In the rows, zero is written as 128.
Each path below is one point turned by a fixed rotation once a step. After each direction that follows a path, write how fast that rotation turns it, in degrees a step (0 if it stays still).
Each turn is a multiple of 5 degrees from 10 to 175, or 0.
Each row of a path follows its step; steps can be skipped.
Rotation 1:
step 0: [129 127 117 128 119 124 130 131 136 133 132 128 141 118 126 134 133 130
 124 126 139 127 131 131 135 114 124 126 126 127 131 130 133 135 121 119
 136 128 126 136 126 134 134 125 125 132 123 132 126 129 123 124 127 128
 131 125 136 128 128 122 123 134 130 129]
step 1: [133 125 129 126 127 126 140 130 132 114 134 129 120 130 122 134 131 130
 136 131 133 136 120 123 120 121 124 121 140 123 127 129 133 125 122 127
 130 132 124 131 130 135 132 117 127 132 132 127 120 131 134 131 123 131
 136 127 125 135 126 131 123 128 129 122]
step 2: [134 115 117 131 124 131 132 134 133 125 125 138 132 116 129 135 122 132
 131 125 134 132 125 133 135 115 121 122 118 128 129 129 123 122 127 125
 130 130 125 126 121 132 128 129 124 131 126 127 131 131 127 133 122 127
 130 129 138 130 137 126 129 132 123 131]
step 3: [128 131 125 127 133 122 137 137 129 115 127 123 136 128 131 129 135 133
 127 134 130 135 124 119 123 121 129 118 137 123 133 128 128 129 123 121
 128 129 127 134 130 125 126 134 123 137 129 126 127 130 130 133 123 135
 136 119 128 132 132 123 124 130 142 128]
step 6: [132 126 120 130 128 130 134 138 133 127 126 124 129 120 133 136 130 135
 122 133 133 125 133 126 123 121 130 118 127 129 123 135 132 128 119 122
 127 140 129 127 137 134 128 121 122 127 117 131 132 125 129 125 129 132
 133 121 131 120 128 129 121 122 120 130]
step 8: [128 124 126 131 114 128 134 132 133 125 125 134 129 125 136 140 128 131
 121 123 124 136 126 126 131 117 134 120 128 137 127 129 135 124 128 120
 135 132 126 131 126 128 134 120 125 124 122 125 129 131 131 122 128 131
 135 118 126 128 135 125 121 132 123 133]
step 9: [129 127 125 123 123 126 137 125 135 118 135 130 135 128 130 124 135 132
 135 132 133 127 128 121 123 123 121 123 126 128 131 134 126 128 124 130
 136 127 130 135 140 132 136 124 128 138 119 119 128 131 130 137 113 130
 129 129 135 125 127 128 125 129 129 123]
step 11: [134 127 126 122 129 129 129 124 133 118 124 126 132 118 129 124 137 136
 133 130 131 125 126 123 126 116 129 121 134 127 130 125 128 120 124 123
 139 134 126 130 126 125 142 137 129 127 127 121 128 133 131 134 119 126
 128 124 131 122 137 120 128 124 128 131]
step 13: [139 125 121 132 128 141 125 129 138 127 122 124 129 119 129 130 136 130
 126 127 125 123 122 123 127 116 133 129 134 134 127 132 126 126 118 136
 136 131 132 138 132 126 134 128 122 127 131 132 128 131 133 133 121 129
 127 127 134 135 132 122 133 131 133 124]
step 14: [131 130 119 132 128 124 136 126 134 126 129 117 130 114 131 125 129 125
 121 126 133 142 127 127 129 126 126 121 128 125 127 137 127 128 125 125
 133 138 130 134 126 133 138 127 132 134 128 124 129 129 135 121 131 138
 132 123 120 126 134 132 120 129 119 131]
Speeds:
[129 127 126 129 130 126 128 131 126 128 127 128 127 129 125 129 127 128
 127 128 130 128 128 131 129 127 126 128 128 125 129 127 127 128 127 126
 128 127 127 127 126 129 127 128 127 129 130 130 127 126 128 129 129 128
 130 128 128 132 126 128 126 127 130 127] : 20
[128 127 127 129 127 127 127 130 127 129 129 127 129 130 128 127 128 125
 125 127 127 127 127 127 129 129 128 130 128 130 127 130 129 128 129 128
 130 125 128 131 129 127 132 127 127 130 127 126 128 129 128 127 128 129
 128 130 128 130 127 127 127 128 130 127] : 80
Rotation 2:
step 0: [129 128 126 134 122 123 124 116 127 132 142 121 117 133 123 125 137 130
 126 133 125 126 127 126 134 133 124 131 131 116 122 133 124 126 132 122
 126 138 118 128 125 124 138 127 128 119 128 126 126 125 135 126 124 127
 126 120 125 124 125 131 128 121 128 119]
step 2: [130 119 123 123 130 122 130 119 132 127 134 125 125 137 130 126 136 128
 118 124 124 125 131 135 133 128 131 126 134 126 126 127 131 130 122 126
 134 127 123 128 131 133 138 136 135 138 130 124 135 132 126 128 127 131
 117 124 113 132 125 123 127 127 138 121]
step 3: [135 127 134 133 123 125 120 118 124 134 136 125 125 124 140 127 145 126
 131 130 123 128 128 128 132 136 122 127 128 127 123 139 119 121 128 135
 134 126 124 129 130 122 136 132 128 134 133 122 134 127 130 128 122 134
 122 120 125 124 129 127 126 125 132 124]
step 4: [126 132 132 125 131 128 127 125 131 127 134 135 121 123 141 126 123 130
 119 126 127 126 134 116 129 133 117 123 125 127 125 138 131 129 130 131
 129 127 129 129 140 127 135 129 140 133 130 131 134 128 122 128 126 138
 133 123 122 126 124 115 124 132 134 125]
step 6: [131 136 139 132 131 124 122 128 130 126 130 131 115 120 134 123 131 130
 127 131 123 123 131 123 138 126 124 131 131 120 125 145 124 128 136 134
 133 122 132 128 123 128 132 127 126 129 128 128 126 128 132 128 119 127
 123 130 123 124 126 136 124 120 128 117]
step 9: [125 128 132 131 132 127 129 128 120 135 130 135 121 126 138 119 125 141
 123 128 122 128 125 132 136 125 125 121 132 124 127 138 130 115 124 135
 135 122 130 126 132 126 127 133 131 137 132 129 130 131 121 123 121 128
 123 128 129 123 120 131 122 124 127 117]
step 11: [137 134 138 127 131 128 128 117 135 137 133 123 121 123 127 124 126 138
 127 130 126 135 126 125 128 126 125 125 123 120 120 128 127 124 127 131
 142 132 129 137 133 124 130 131 133 120 131 131 131 128 135 132 118 132
 129 128 126 129 123 133 125 117 132 131]
step 12: [121 130 130 129 136 122 134 134 138 132 135 128 119 132 129 127 131 139
 125 125 127 130 132 128 136 117 123 121 126 127 129 138 129 132 119 132
 137 128 129 130 138 129 130 124 128 127 128 138 125 133 126 125 121 126
 125 126 119 119 127 128 120 123 133 121]
step 13: [133 120 130 124 119 125 134 126 129 128 132 118 123 128 124 134 135 126
 118 125 121 126 132 126 126 121 124 121 129 119 130 132 123 137 127 127
 133 132 126 132 133 120 142 132 129 122 127 128 124 134 129 125 117 131
 121 126 122 123 134 138 126 130 126 122]
step 14: [134 135 136 125 127 127 129 126 115 124 128 126 120 127 129 127 131 134
 124 125 122 126 121 130 126 131 123 131 123 119 125 136 130 131 127 131
 141 131 121 134 141 124 127 128 139 124 124 125 134 130 130 121 120 125
 129 116 127 126 127 134 124 119 128 125]
Speeds:
[129 129 130 128 128 130 129 127 125 126 128 128 126 125 130 126 127 131
 128 128 130 129 127 128 128 128 127 129 126 128 125 128 128 129 129 128
 130 128 129 128 127 128 128 127 127 131 125 128 127 128 126 128 127 126
 129 130 128 130 131 127 128 128 128 129] : 140
[127 129 127 128 130 128 127 131 127 128 128 127 128 130 130 127 128 129
 130 129 128 127 127 125 127 130 127 128 128 129 126 128 126 126 128 131
 128 128 128 127 129 128 125 126 126 128 130 127 126 131 130 128 127 127
 129 127 127 126 127 128 129 126 129 127] : 130
[128 128 126 129 128 129 128 130 125 130 127 128 127 129 128 129 129 127
 128 127 130 127 128 126 129 129 130 129 128 126 128 125 127 127 129 127
 128 127 126 128 129 129 129 130 129 130 127 128 130 130 126 129 129 127
 128 127 127 128 127 132 125 127 127 129] : 55
[128 126 127 128 129 129 127 127 128 126 129 126 128 127 127 127 125 126
 126 130 127 128 129 128 126 128 128 129 129 127 132 125 128 127 126 129
 130 130 127 127 127 126 129 126 128 128 129 127 127 130 126 129 128 129
 128 128 127 129 130 129 127 128 132 129] : 130
